In the data rows, the value 50 means zero.
Here is a table of points, one per row:
57|53|53|50|32|12|49|30|49|49|36|34|48|65|51|44|45|38|32|51|44|48|38|55|53|70|27|58|53|55|69|49|62|83|29|53|60|43|45|74|31|35|41|42|57|45|54|47|59|43|99|58|56|48|47|36|57|48|46|43|59|85|50|64
65|57|46|37|55|82|40|70|60|33|60|71|29|73|28|42|28|58|49|27|54|56|51|45|44|55|54|35|50|52|41|48|49|48|76|49|44|55|40|67|32|59|17|51|71|56|43|26|69|38|66|56|24|45|46|68|34|40|63|59|37|60|45|23
67|43|92|63|52|88|39|35|47|41|32|63|58|53|37|23|50|80|45|33|88|39|49|75|55|41|57|41|61|48|45|62|32|66|24|68|71|57|37|60|46|39|56|54|53|36|57|52|20|53|41|32|56|59|46|57|43|41|51|47|59|48|45|29
68|44|41|57|43| 0|47|68|46|60|56|42|36|65|53|65|47|51|65|52|40|71|51|58|30|18|64|79|42|43|48|34|66|54|72|36|42|55|54|46|44|63|44|47|77|59|36|44|54|52|49|48|44|47|50|46|34|49|78|46|57|45|43|77
50|47|71|59|68|70|73|29|61|43|59|50|36|54|38|40|44|43|61|31|39|49|65|73|49|49|45|42|40|37|36|70|85|29|70|58|37|49|73|70|59|54|42|41|47|39|45|44|50|25|49|23|59|40|58|38|60|56|41|59|24|54|51|37
26|53|28|78|45|88|35|40|49|49|51|52|66|60|62|51|70|43|43|69|74|65|46|59|25|66|46|57|54|54|43|61|63|70|45|52|60|40|19|24|34|67|10|62|50|60|56|52|56|45|46|59|54|50|52|31|43|34|36|46|50|31|48|48
58|41|61|49|52|30|45|28|42|56|54|59|56|57|67|44|52|67|78|40|14|33|46|64|48|56|13|58|42|52|62|22|78|48|61|21|33|45|40|33|52|51|45|54|72|60|49|72|38|40|35|74|34|48|59|57|48|51|81|51|61|59|33|71
55|47|44|52|51|32|69|49|51|48|42|42|60|19|61|43|68|46|54|11|38|39|46|37|80|49|45|68|50|41|42|73|65|51|73|63|55|56|46|49|53|38|90|36|79|28|54|53|45|61|50|46|47|45|58|58|77|60|20|49|45|50|46|35
67|52|46|28|48|70|49|17|45|58|45|68|68|58|57|61|58|44|43|67|36|44|33|47|68|74|79|53|52|41|68|60|41|39|41|47|46|55|35|25|67|40|25|39|40| 7|52|23|46|42|50|54|57|59|57|48|74|62|30|45|60|53|48|64
62|40|73|58|56|62|52|72|48|49|42|39|58|47|71|51|36|74|60|34|55|41|51|14|71|49| 9|39|52|56|44|23|34|21|45|60|33|52|73|53|72|40|73|51|42|66|50|46|38|33|51|54|70|44|72|37|57|49|67|50|38|39|66|61
55|67|62|57|56|42|38|79|41|42|50|39|56|38|31|50|45|56|42|77|53|45|32|32|22|62|61|54|64|48|52|73|46|67|60|45|70|46|28|52|63|45|53|43|33|51|57|37|61|47|63|63|20|58|40|39|59|57|60|64|52|10|46|41
67|54|58|76|57|24|53|57|59|32|55|66|41|56|39|32|35|56|40|51|54|55|51|72|73|44|35|44|44|57|69|48|52|45|68|46|78|49|60|48|32|60|30|49| 8|53|48|24|59|42|54|44|32|41|51|79|48|49|50|64|45|16|43|65
38|46|35|56|44|54|52|61|48|59|52|25|27|48|56|78|36|49|50|49|54|61|45|52|64|65|44|55|55|54|46|30|58|45|83|60|30|63|70|63|61|50|33|47|17|48|38|50|58|93|15|52|71|43|65|39|49|48|55|41|31|50|78|35
40|45|55|24|60|70|57|73|57|59|64|48|47|53|62|59|51|38|60|56|47|52|47|51|33|22|39|12|58|38|23|54|50|34|56|64|45|53|58|59|70|53|41|57|42|74|49|56|51|71|47|36|66|53|41|63|41|76|19|49|34|37|53|49
45|46|30|14|41|55|43|40|55|64|48|54|56|11|62|50|50|33|36|83|48|56|57|60|68|57|32|43|39|54|50|48|59|31|34|52|27|40|64|92|37|44|54|58|68|51|49|47|51|41|52|44|62|54|51|41|35|79|68|38|61|60|56|66
29|52|40| 6|46|60|54|52|47|60|47|55|55|37|54|64|53|34|44|75|47|52|55|55|71|16|65|36|48|56|45|57|62|69|21|55|36|58|67|46|51|45|39|56|58|37|52|89|55|48|31|56|73|54|48|24|49|64|62|41|55|50|59|55
20|69|58|51|65|40|39|62|49|53|59|73|56|36|41|66|58|53|43|47|48|51|42|31|14|37|58|37|69|42|40|63|29|54|35|47|67|50|42|42|89|51|53|51|48|38|60|30|54|78|39|45|53|66|45|55|48|43|42|66|47|48|49|32
60|65|36|53|52|26|41|47|35|52|46|66|74|34|29|56|59|54|37|67|56|47|32|30|43|43|70|50|65|50|54|28|27|61|63|44|73|38|36|56|72|49|59|49|70|40|60|47|50|63|67|77|41|66|35|32|39|48|31|55|59|69|47|39
48|63|29|56|41|91|45|46|30|58|40|49|64|62|41|59|55|42|34|46|49|45|37|58|68|36|50|66|50|51|61|57|32|73|44|49|74|25|46|37|70|36|30|43|74|53|59|52|44|74|74|71|38|64|37|67|57|45|52|50|67|37|51|46
57|55|51|81|40|47|57|81|43|43|38|56|46|73|51|32|47|49|32|57|41|41|36|37|83|44|58|76|44|61|43|70|57|24|92|54|65|40|43|42|22|34|46|40|50|58|56|29|48|41|57|60|16|51|45|52|62|28|53|48|64|79|45|67
46|42|63|41|44|44|64|12|57|53|50|37|39|57|66|41|44|49|36|42|38|54|77|58|80|54|55|57|32|54|68|56|34|29|65|66|31|45|66|59|23|46|90|48|60|58|42|65|58|37|46|48|55|44|42|37|59|46|38|47|52|29|58|55
41|42|36|27|48|19|71|29|65|48|56|51|54|58|58|51|44|30|66|55|47|53|87|69|55|49|39|35|35|50|61|59|21|33|50|63|36|65|63|69|37|43|59|51|63|47|47|59|56|47|32|32|59|40|61|31|45|65|54|41|44|55|60|36
42|52|53|40|55|99|66|34|57|49|51|15|36|34|59|54|59|42|54|30|39|50|60|63|43|35|31|60|44|45|67|29|27|47|54|61|49|63|73|40|45|48|77|45|18|61|50|41|49|59|50|38|61|49|46|35|56|67|45|50|60|69|51|51
49|42|52|46|56|59|38|60|39|43|42|29|80|36|58|32|58|57|48|30|53|25|57|28|59|73|57|27|51|64|45|73|15|63|53|35|46|41|45|53|53|50|49|66|19|67|64|71|35|52|36|47|68|41|66|50|60|54|52|47|45|71|50|59
54|44|49|61|50|58|43|28|43|47|56|39|73|60|59|31|67|53|46|50|47|42|65|16|24|58|74|59|52|54|58|57|50|73| 0|42|56|52|41|49|30|60|28|61|74|61|59|57|45|25|38|82|32|55|47|56|39|42|53|51|57|47|24|62
45|42|40|58|54|54|37|82|49|45|45|79|51|99|60|38|60|51|44|48|48|37|66|74|53|55|45|57|51|57|43|29|28|89|18|51|40|33|45|76|52|52|76|59|27|49|52|71|35|42|47|55|55|46|53|42|49|43|44|44|43|20|47|53
33|45|30|61|46|41|41|27|40|55|47|36|55|34|56|64|49|41|54|60|59|51|27|81|36|59|69|41|55|62|34|55|30|39|40|60|25|42|54|71|53|59|75|61| 1|53|49|47|60|64|64|59|64|43|66|81|64|25|65|41|35|59|65|29
48|51|37|25|39|38|37|26|49|62|44|37|65|53|58|55|48|31|30|56|47|48|42|58|45|59|69|41|47|59|45|45|73|67|47|49|31|59|73| 7|48|39|83|55|52|41|54|66|51|60|55|52|54|57|36|35|37|65|55|42|59|78|56|63
45|48|47|46|53|65|58|50|70|45|60|50|27|47|50|39|29|61|47|55|55|59|40|97|60|64|66|43|43|57|54|23|37|32|27|45|46|57|46| 5|23|54|32|49|74|82|44|46|53|49|67|34|32|41|47|34|44|59|62|53|31|68|52|63
40|50|71|63|43|36|51|79|53|52|46|63|26|52|37|57|48|56|60|38|87|70|71|31|51|46|65|65|45|38|51|25|88|43|46|53|60|55|42|15|44|48|60|43|49|62|42|35|45|29|69|49|44|57|41|71|42|39|46|44|62|25|56|48
64|44|57|59|47| 0|53|43|56|58|51|53|25|46|40|60|44|74|72|30|64|65|64|31|36|57|27|74|51|42|56|81|53|49|50|37|62|55|55|42|48|60|38|49|38|35|38|78|36|43|61|61|29|52|36|46|35|41|61|49|60|44|45|85
73|53|56|69|41|72|41|98|54|46|57|55|31|37|25|62|50|42|57|76|53|44|45|45|31|59|57|48|56|56|51|34|48| 6|16|34|65|50|42|49|38|70|43|56|72|29|40|67|80|54|33|36|74|42|39|58|49|31|45|55|67|52|44|26
37|48|64|37|67|58|67|46|63|37|59|52|38|59|35|47|47|53|65|60|46|49|46|27|39|49|47|35|51|34|45|50|67|58|64|44|56|59|43|81|68|51|67|40|41|50|47|34|38|56|40| 7|51|46|55|88|63|49|27|63|26|56|45|23
Along one direction, these points spread out more than along any other. For each point below, how far along it does it lie, from 0 to 99? The average is 50, and the first point in the table lies past the average. One standard deviation of the points above along it is 16.
67|54|58|76|57|24|53|57|59|32|55|66|41|56|39|32|35|56|40|51|54|55|51|72|73|44|35|44|44|57|69|48|52|45|68|46|78|49|60|48|32|60|30|49| 8|53|48|24|59|42|54|44|32|41|51|79|48|49|50|64|45|16|43|65 -> 63
54|44|49|61|50|58|43|28|43|47|56|39|73|60|59|31|67|53|46|50|47|42|65|16|24|58|74|59|52|54|58|57|50|73| 0|42|56|52|41|49|30|60|28|61|74|61|59|57|45|25|38|82|32|55|47|56|39|42|53|51|57|47|24|62 -> 72
65|57|46|37|55|82|40|70|60|33|60|71|29|73|28|42|28|58|49|27|54|56|51|45|44|55|54|35|50|52|41|48|49|48|76|49|44|55|40|67|32|59|17|51|71|56|43|26|69|38|66|56|24|45|46|68|34|40|63|59|37|60|45|23 -> 64
45|48|47|46|53|65|58|50|70|45|60|50|27|47|50|39|29|61|47|55|55|59|40|97|60|64|66|43|43|57|54|23|37|32|27|45|46|57|46| 5|23|54|32|49|74|82|44|46|53|49|67|34|32|41|47|34|44|59|62|53|31|68|52|63 -> 49
45|46|30|14|41|55|43|40|55|64|48|54|56|11|62|50|50|33|36|83|48|56|57|60|68|57|32|43|39|54|50|48|59|31|34|52|27|40|64|92|37|44|54|58|68|51|49|47|51|41|52|44|62|54|51|41|35|79|68|38|61|60|56|66 -> 27
48|63|29|56|41|91|45|46|30|58|40|49|64|62|41|59|55|42|34|46|49|45|37|58|68|36|50|66|50|51|61|57|32|73|44|49|74|25|46|37|70|36|30|43|74|53|59|52|44|74|74|71|38|64|37|67|57|45|52|50|67|37|51|46 -> 69
73|53|56|69|41|72|41|98|54|46|57|55|31|37|25|62|50|42|57|76|53|44|45|45|31|59|57|48|56|56|51|34|48| 6|16|34|65|50|42|49|38|70|43|56|72|29|40|67|80|54|33|36|74|42|39|58|49|31|45|55|67|52|44|26 -> 61
67|52|46|28|48|70|49|17|45|58|45|68|68|58|57|61|58|44|43|67|36|44|33|47|68|74|79|53|52|41|68|60|41|39|41|47|46|55|35|25|67|40|25|39|40| 7|52|23|46|42|50|54|57|59|57|48|74|62|30|45|60|53|48|64 -> 53
40|50|71|63|43|36|51|79|53|52|46|63|26|52|37|57|48|56|60|38|87|70|71|31|51|46|65|65|45|38|51|25|88|43|46|53|60|55|42|15|44|48|60|43|49|62|42|35|45|29|69|49|44|57|41|71|42|39|46|44|62|25|56|48 -> 68
64|44|57|59|47| 0|53|43|56|58|51|53|25|46|40|60|44|74|72|30|64|65|64|31|36|57|27|74|51|42|56|81|53|49|50|37|62|55|55|42|48|60|38|49|38|35|38|78|36|43|61|61|29|52|36|46|35|41|61|49|60|44|45|85 -> 64
37|48|64|37|67|58|67|46|63|37|59|52|38|59|35|47|47|53|65|60|46|49|46|27|39|49|47|35|51|34|45|50|67|58|64|44|56|59|43|81|68|51|67|40|41|50|47|34|38|56|40| 7|51|46|55|88|63|49|27|63|26|56|45|23 -> 43
